arr = -1,-34,47,0
arr[0]: -1
arr[2]: 47
arr[3]: 0
arr[1]: -34

A =
+3.68  +0.31  -4.11  -0.96  +1.42  +1.63  -2.88  +1.74  +1.01  -2.58
+5.34  -0.62  -6.44  -1.92  +1.38  +3.38  -5.21  +3.03  +0.76  -3.23
+3.48  -0.40  -4.18  -1.26  +0.81  +2.17  -3.34  +1.94  +0.42  -2.12
-0.88  -2.70  +0.15  -3.62  -4.54  -4.61  -1.02  +2.50  -3.85  +2.88
-5.15  -2.55  +4.77  +2.87  -2.70  +0.53  +3.77  -3.92  -1.52  +4.07
+6.04  -0.17  -7.08  -1.94  +1.88  +3.32  -5.45  +3.17  +1.22  -3.86
-3.49  -3.01  +2.75  -0.79  -4.25  -2.44  +1.27  -0.45  -3.24  +4.17
+3.04  +1.95  -2.70  -0.33  +2.12  -1.19  -0.99  +0.67  +1.98  -2.60
-5.38  -3.77  +4.49  +3.27  -3.08  +2.69  +3.23  -4.12  -1.91  +4.42
-6.52  -3.26  +6.10  +3.44  -3.58  +0.36  +4.84  -4.70  -2.07  +5.11
-3.70  -3.18  +3.00  -0.79  -4.54  -2.51  +1.48  -0.53  -3.46  +4.28
-4.47  -2.60  +3.93  +2.65  -2.36  +1.38  +2.98  -3.47  -1.36  +3.56
+0.80  -0.13  -0.92  -1.21  -0.71  -1.97  -0.66  +0.92  -0.53  +0.09
-0.82  -1.00  +0.54  -0.74  -1.64  -1.48  +0.13  +0.23  -1.26  +1.37
Rows and columns are counted from 0.
(0, 0) = +3.68
(6, 8) = -3.24
(13, 8) = -1.26
(9, 9) = +5.11
(1, 4) = +1.38
(1, 5) = +3.38
(0, 1) = +0.31
(2, 7) = +1.94
(13, 7) = +0.23
(12, 7) = +0.92
(10, 3) = -0.79
(7, 7) = +0.67
(10, 0) = -3.70
(3, 4) = -4.54
(7, 6) = -0.99
(10, 4) = -4.54
(9, 4) = -3.58
(10, 8) = -3.46
(0, 9) = -2.58
(2, 3) = -1.26
(5, 7) = +3.17
(4, 6) = +3.77
(7, 3) = -0.33
(5, 1) = -0.17
(3, 7) = +2.50
(10, 5) = -2.51
(6, 5) = -2.44
(3, 2) = +0.15
(11, 8) = -1.36
(3, 9) = +2.88
(10, 2) = +3.00
(9, 5) = +0.36
(11, 4) = -2.36

data = [[-0.183, -0.093, -0.023, 0.033, -0.021, 0.063, -0.142, -0.147, -0.092], [0.123, 0.019, -0.067, 0.058, -0.063, -0.059, 0.027, 0.136, 0.000], [-0.102, -0.046, -0.059, -0.244, 0.019, -0.161, 0.130, -0.006, -0.033], [-0.082, 0.035, -0.081, 0.195, -0.004, 0.017, 0.109, 0.044, -0.038], [-0.203, 0.059, 0.037, 0.017, 0.016, 0.058, 0.110, -0.228, -0.022], [0.057, 0.153, 0.158, -0.118, -0.120, 0.017, -0.047, -0.113, 0.033], [-0.070, -0.215, -0.091, 0.081, -0.111, 0.034, -0.261, -0.018, -0.085], [0.106, -0.122, -0.145, 0.061, -0.103, -0.018, -0.283, -0.091, -0.038]]
data[0][0]: -0.183
data[:, 3]: [0.033, 0.058, -0.244, 0.195, 0.017, -0.118, 0.081, 0.061]
data[7][8]: -0.038
data[4][1]: 0.059
data[0][4]: -0.021
data[7][6]: -0.283
data[4][4]: 0.016
data[:, 1]: [-0.093, 0.019, -0.046, 0.035, 0.059, 0.153, -0.215, -0.122]
data[1][7]: 0.136
data[6]: [-0.070, -0.215, -0.091, 0.081, -0.111, 0.034, -0.261, -0.018, -0.085]
data[5][0]: 0.057
data[5]: [0.057, 0.153, 0.158, -0.118, -0.120, 0.017, -0.047, -0.113, 0.033]
data[4][3]: 0.017
data[:, 5]: [0.063, -0.059, -0.161, 0.017, 0.058, 0.017, 0.034, -0.018]
data[2][2]: -0.059
data[4][5]: 0.058
data[5][7]: -0.113
data[6][6]: -0.261
data[5][6]: -0.047
data[0][5]: 0.063
data[6][1]: -0.215
data[2][0]: -0.102
data[2]: [-0.102, -0.046, -0.059, -0.244, 0.019, -0.161, 0.130, -0.006, -0.033]
data[7][2]: -0.145
data[3][1]: 0.035
data[1][4]: -0.063
data[4][7]: -0.228
data[7][5]: -0.018
data[1][0]: 0.123
data[4]: [-0.203, 0.059, 0.037, 0.017, 0.016, 0.058, 0.110, -0.228, -0.022]
data[4][8]: -0.022
data[0][3]: 0.033
